In the data rows, 128 means zero.
Here are some points, one per row:
[176,127,156,131,140,136,123,135,120,142,152,146,126,120,162,164,139,161,190,137,145,141,139,167,152,136,140,149,158,154,150,134]
[126,133,166,173,125,152,170,198,165,193,121,137,172,137,128,142,153,136,141,136,151,152,164,145,185,143,128,137,121,145,168,182]
[144,125,121,134,172,142,133,131,133,132,194,215,135,139,136,162,122,170,131,144,123,144,123,151,133,175,235,237,119,146,159,164]
[156,121,126,182,177,138,144,231,149,132,121,202,119,142,131,250,170,137,173,144,165,131,118,120,155,148,159,137,197,133,121,160]
[119,165,159,131,174,141,121,135,146,146,152,120,167,140,147,132,159,142,163,155,131,151,137,146,141,189,181,146,141,151,132,125]
[178,146,144,141,131,119,149,129,111,122,149,160,138,161,152,135,138,119,127,142,138,149,123,140,138,162,156,148,146,160,155,134]
[160,142,167,140,148,164,176,147,161,132,152,140,160,135,182,111,143,128,131,137,172,132,138,109,141,182,128,135,111,143,137,140]
[168,112,144,185,144,152,146,137,142,151,134,128,155,133,132,166,140,134,145,143,149,124,195,154,175,135,136,130,143,131,142,132]
[119,149,165,145,137,193,145,146,120,142,141,126,109,132,127,163,142,146,140,174,125,149,141,137,156,135,131,169,147,144,128,126]
[130,206,194,127,109,140,143,146,138,137,138,199,179,149,148,163,135,152,138,123,123,146,152,159,114,153,138,156,136,109,154,141]
[148,165,130,126,143,150,212,164,212,156,170,173,133,157,135,156,228,136,129,130,159,115,149,142,217,134,147,137,138,147,151,125]
[156,153,162,122,150,172,123,159,134,142,141,145,166,146,143,151,121,148,165,145,155,165,145,142,148,145,133,143,170,131,147,135]
[194,144,120,176,122,201,115,170,255,127,139,144,176,126,131,106,119,179,167,114,177,148,255,111,110,156,237,147,225,132,110,187]
[141,136,117,161,163,150,164,135,143,152,175,163,140,116,195,144,160,144,126,161,178,179,177,172,146,127,129,149,132,136,127,129]
[132,177,147,182,149,118,122,121,161,232,149,160,131,155,151,112,118,166,138,145,169,139,114,176,119,141,143,119,147,130,142,149]
[131,122,185,225,187,170,124,112,159,135,186,200,225,176,224,189,122,110,132,134,219,140,178,126,139,105,136,134,186,238,143,169]
[149,186,146,148,135,122,135,171,133,140,144,126,116,136,182,170,158,132,167,121,210,122,118,139,175,128,173,172,144,138,145,122]
[167,152,135,132,151,141,120,137,115,160,132,160,178,141,150,141,147,137,169,122,146,143,147,142,133,135,121,156,167,131,151,176]
[185,255,131,115,140,123,142,140,201,195,105,134,157,128,189,110,109,148,137,211,109,126,215,137,224,118,148,217,131,218,163,107]
[136,127,177,131,162,162,177,123,170,126,132,126,124,149,121,149,142,115,155,166,133,162,154,178,157,127,117,140,199,151,140,151]
[158,141,180,229,120,130,131,144,136,137,125,141,196,141,161,117,131,175,132,156,145,141,126,169,130,176,166,189,116,126,119,145]
[135,146,131,182,144,136,135,125,147,137,145,137,135,176,113,128,173,142,147,162,127,144,155,155,129,139,188,122,185,148,174,108]
[110,137,107,105,134,111,127,162,156,255,128,149,133,130,202,156,168,119,218,255,133,127,152,185,166,165,124,129,136,158,112,202]
[149,180,140,146,155,141,142,157,136,126,138,141,136,142,131,134,133,142,149,172,161,140,174,133,143,147,138,144,140,142,151,176]
[255,228,227,171,126,164,140,129,255,134,95,187,142,135,123,255,103,153,127,138,255,136,128,136,138,143,169,187,133,129,163,135]
[184,138,156,157,143,142,131,133,144,154,174,107,129,159,133,162,139,149,147,146,130,177,151,169,140,154,147,118,140,153,138,115]
[191,139,202,147,191,171,193,125,167,148,126,138,112,166,139,112,119,105,124,216,140,190,158,187,137,143,142,125,176,136,248,207]
[160,122,147,119,138,189,141,162,117,130,148,142,160,145,131,140,141,125,155,138,151,138,168,163,142,171,160,145,142,143,148,155]
[159,152,150,145,159,134,134,136,124,164,140,140,141,161,140,143,151,171,149,146,140,142,137,124,140,127,147,143,190,143,140,126]
[255,255,146,138,125,122,133,185,185,149,255,255,140,210,135,187,255,146,119,133,112,150,121,157,255,134,153,130,203,147,130,255]
[138,140,163,154,176,151,159,159,154,149,166,112,129,140,125,134,115,168,126,149,127,135,155,197,132,124,123,140,175,121,186,199]
[125,143,128,201,138,147,131,162,105,211,148,147,170,120,165,139,126,115,127,125,137,139,162,138,177,129,141,146,224,130,134,169]
[128,123,120,109,176,117,136,128,144,144,157,143,150,148,142,130,116,167,156,154,143,226,117,139,151,208,140,172,171,110,136,182]
[185,149,151,130,152,189,129,142,178,145,147,132,114,147,160,123,196,149,135,148,156,143,127,179,113,153,158,139,145,138,147,116]
[119,145,173,131,128,118,155,152,145,130,155,148,122,147,138,136,136,124,142,190,141,120,125,124,151,169,159,173,176,130,122,119]
[122,128,118,126,130,147,158,226,125,145,164,202,119,240,152,165,215,120,90,136,141,144,171,155,134,170,151,158,117,135,229,118]
[149,133,117,209,221,153,168,171,130,109,127,150,115,121,140,163,204,131,180,172,238,128,139,143,132,134,150,151,159,121,111,152]
[125,155,150,127,139,124,255,157,132,116,109,131,123,130,130,116,205,192,158,135,140,255,132,113,128,145,107,140,152,126,142,161]
[148,122,153,120,141,182,150,149,153,134,145,162,133,137,127,129,148,149,148,140,153,130,166,123,167,159,154,137,163,147,122,147]
[123,145,132,150,116,148,156,155,136,154,170,167,135,128,149,140,139,181,163,116,132,152,149,171,135,123,145,144,164,163,172,146]
[125,133,93,138,191,127,151,146,201,127,137,241,125,157,225,184,133,194,151,136,135,185,141,149,133,126,146,156,130,179,137,134]
[170,137,115,221,161,194,123,152,127,155,120,145,125,137,128,180,160,122,172,131,155,152,158,148,114,148,140,143,151,122,129,153]
[140,125,135,181,112,124,139,137,143,135,143,134,134,154,139,155,135,184,188,148,145,142,166,174,147,165,154,120,119,135,153,142]
[157,115,152,120,105,139,144,138,149,119,129,135,217,144,178,131,159,127,222,139,135,132,169,139,133,200,230,117,141,211,150,160]
[176,150,155,140,144,131,151,195,177,153,150,120,125,156,145,169,142,149,140,125,111,155,157,194,132,141,122,137,128,152,138,128]
[152,160,138,152,149,167,152,142,124,144,124,126,139,146,174,133,144,217,168,135,127,195,117,104,129,156,137,136,124,121,135,181]
[163,135,133,132,127,158,144,203,175,125,136,150,159,160,138,137,113,128,165,129,114,155,163,137,120,181,159,108,136,167,160,143]
[133,142,121,132,146,128,170,120,137,127,148,132,202,133,197,174,164,145,159,120,195,232,164,194,145,118,139,119,119,174,131,126]
[146,144,149,161,114,165,125,147,149,130,128,199,145,155,139,140,134,157,158,152,140,156,143,129,161,137,171,139,119,148,127,135]
[140,129,119,226,134,168,149,126,142,135,133,171,140,151,137,122,126,179,128,255,174,149,134,133,142,161,135,139,108,169,196,133]
[140,143,214,131,255,120,128,255,130,121,141,157,200,171,149,153,175,128,255,168,143,127,135,136,140,119,145,169,126,165,191,145]
[107,148,191,140,115,156,197,143,151,130,158,154,135,104,125,125,201,164,148,148,130,128,132,133,132,157,122,173,141,152,133,144]
[255,105,128,141,143,140,255,130,214,196,255,122,144,255,147,133,150,139,153,173,132,127,131,168,128,128,182,154,230,128,162,169]
[185,138,129,141,158,162,124,123,167,192,172,145,124,177,136,139,174,148,121,144,163,148,160,139,146,156,132,138,127,123,207,141]
[146,167,163,105,185,130,133,119,162,126,162,186,158,180,117,163,132,165,135,131,190,164,126,131,122,144,180,151,145,140,154,134]
[164,148,110,151,128,132,142,126,172,127,127,160,193,153,131,118,184,142,162,157,145,144,148,153,130,128,143,136,114,143,130,139]
[131,148,183,155,141,152,119,139,139,145,138,140,124,212,133,129,125,127,106,174,129,125,126,125,175,205,219,121,230,116,175,170]
[126,150,119,134,136,201,170,245,120,254,150,131,255,114,152,113,204,155,124,194,172,105,154,140,156,106,133,122,225,152,145,177]
[141,130,212,153,148,132,135,154,246,217,124,126,163,173,129,141,219,139,118,171,126,160,214,132,180,145,120,128,129,135,189,160]
[150,181,196,131,127,127,142,126,165,154,169,127,188,162,227,115,133,238,127,126,135,147,180,131,185,97,129,255,128,163,219,116]
[161,209,113,116,116,102,137,155,130,247,119,154,158,129,120,138,126,134,255,154,150,136,130,141,187,255,151,192,122,120,127,113]
[142,163,255,127,255,124,127,255,130,149,155,255,156,167,176,113,166,130,255,151,116,141,154,188,121,159,134,121,134,140,255,128]
[89,255,121,255,130,255,141,150,123,160,255,129,112,255,137,139,116,136,255,110,229,129,143,121,255,255,140,164,129,222,161,128]
[133,133,128,129,155,186,144,110,152,128,150,137,159,133,155,154,129,155,180,120,137,132,152,126,152,139,166,168,133,132,150,187]
[117,187,137,131,151,143,118,129,178,145,172,123,197,139,157,139,131,136,116,136,128,157,130,147,150,129,135,143,129,179,203,150]
[110,180,157,130,132,126,175,139,154,131,174,166,141,166,129,164,117,133,129,143,137,136,129,145,169,125,161,117,157,159,127,170]
[208,195,137,149,177,137,155,121,173,121,241,169,144,148,127,163,190,131,138,153,133,112,143,118,165,144,118,128,142,165,123,217]
[134,142,158,161,154,143,158,138,159,184,136,154,137,137,150,180,143,152,137,135,103,140,127,122,136,141,131,145,182,139,134,157]
[126,159,147,158,151,154,142,138,138,131,136,147,139,135,139,118,187,180,153,117,116,162,119,135,140,132,181,162,172,168,144,141]
[117,130,194,147,135,132,158,206,198,193,116,133,127,223,134,175,248,153,141,140,249,150,206,150,237,145,136,132,126,137,170,120]
[122,214,134,152,140,157,155,152,130,139,134,172,127,128,174,173,146,171,150,143,142,117,165,136,144,135,175,112,123,140,146,140]
[161,134,153,141,147,145,122,187,143,124,178,178,144,121,165,110,122,110,117,151,174,134,159,177,138,190,119,161,120,136,146,147]
[154,140,131,151,159,102,147,136,133,136,184,157,192,156,174,162,149,207,127,158,139,162,237,128,128,142,109,116,122,169,104,123]
[136,152,142,146,120,106,139,169,130,105,176,139,147,170,178,175,137,143,144,140,172,145,133,115,129,161,117,127,164,255,153,131]
[201,124,164,137,134,168,215,124,215,111,116,117,143,136,168,150,164,142,211,143,110,150,227,121,127,175,254,123,145,126,194,215]
[142,133,140,152,120,153,188,192,140,127,140,129,119,112,140,118,149,154,172,120,125,170,111,114,158,130,117,168,149,128,144,133]
[134,128,170,175,151,138,165,135,116,194,136,120,128,148,187,147,156,142,120,139,198,141,130,138,147,146,172,117,138,159,119,170]
[145,149,139,179,145,142,167,128,132,156,123,164,133,118,127,115,139,143,175,122,178,124,142,172,152,164,158,127,164,125,156,162]
[248,130,145,198,144,195,211,157,136,255,255,133,128,146,133,132,130,145,130,255,189,255,131,125,113,126,255,141,117,220,138,109]
[148,143,192,255,130,255,136,148,154,123,130,132,255,129,255,151,162,232,194,255,126,204,120,255,145,255,138,195,255,147,139,111]
[168,161,157,124,158,191,152,122,106,165,130,149,136,185,123,145,133,219,132,209,164,130,133,184,138,111,153,118,176,123,139,125]
[162,146,141,123,147,174,140,154,130,129,130,129,182,163,137,171,149,133,136,173,124,144,137,151,144,141,138,147,143,143,141,139]
[121,140,101,144,255,133,255,133,147,150,130,255,230,118,146,231,147,155,116,120,168,183,202,216,152,158,129,128,125,142,118,106]
[137,133,156,136,133,158,132,177,123,155,146,176,152,152,116,174,154,150,162,187,159,114,136,146,108,173,160,136,141,123,129,152]
[162,133,149,143,128,122,143,173,166,131,131,124,143,144,106,117,173,169,140,120,123,177,108,147,146,137,132,202,141,161,127,133]
[148,122,153,182,172,139,128,111,162,188,159,154,156,122,169,167,143,111,132,137,130,113,181,203,153,149,174,137,134,177,140,129]
[159,152,160,146,122,143,184,128,111,184,100,162,137,135,151,162,157,128,132,126,199,148,133,128,141,170,168,157,143,255,132,127]
Along one direction, these points spread out more than along any other. Take the direction at right angles to it along which they spread out most. Go by this last direction. How far along it is each point below, from 0 to 99? The average is 50, and the first point in the table lies past the average. One standard deviation of the points above along it is 16.
[141,200,111,138,161,122,151,141,147,141,142,147,146,195,132,183,161,108,129,136,126,146,126,167,166,150,165,139,126,158,151,156] 58
[126,128,210,173,138,193,161,124,140,133,135,137,161,151,102,128,133,184,145,199,144,169,151,246,157,114,161,135,114,141,164,146] 44
[138,131,126,116,255,159,128,144,140,140,159,126,108,125,170,137,140,255,124,131,138,162,135,225,145,255,217,206,217,255,138,209] 36
[138,156,128,131,146,153,125,159,173,167,144,136,168,158,115,158,122,134,135,149,124,149,171,135,193,138,126,141,152,172,170,135] 52
[118,112,159,157,133,179,141,127,121,133,184,190,147,207,163,198,160,169,143,126,191,198,131,124,118,126,102,188,165,197,188,162] 52
[141,177,179,182,159,104,133,142,157,140,139,136,148,142,115,142,132,177,126,144,161,147,168,126,135,164,174,209,143,131,136,137] 49
[204,132,126,151,136,131,121,147,190,160,211,210,156,121,153,174,166,136,156,128,141,128,136,125,141,130,136,128,156,168,137,142] 51
[152,148,191,164,115,107,162,160,182,174,148,111,144,131,126,218,180,157,142,137,255,152,199,139,168,157,131,121,138,122,255,129] 54
[129,129,133,106,158,175,118,138,131,139,135,155,149,171,163,133,132,194,158,147,149,173,128,233,122,173,176,178,165,233,128,255] 44
[153,106,130,140,139,138,143,123,152,145,177,130,127,142,126,147,120,141,132,196,167,187,138,161,221,140,169,136,159,146,149,138] 36
[159,125,197,124,145,146,144,117,131,155,154,129,180,180,225,163,128,166,134,140,109,146,184,116,208,151,140,134,102,151,131,144] 52
[138,130,151,141,165,158,132,137,182,170,157,128,129,152,163,129,137,134,157,129,171,114,114,144,119,147,147,129,132,151,142,137] 49
[127,161,130,153,178,124,164,192,150,139,168,105,146,135,179,134,159,141,151,170,139,135,164,162,120,133,119,109,175,162,122,182] 57
[151,136,124,167,178,147,136,127,147,139,156,148,177,152,147,108,129,146,131,133,159,142,126,138,164,147,129,142,138,139,141,145] 50
[137,226,148,138,173,147,136,152,112,131,138,138,175,140,124,173,143,116,154,144,145,142,254,146,110,129,127,255,176,122,145,214] 61
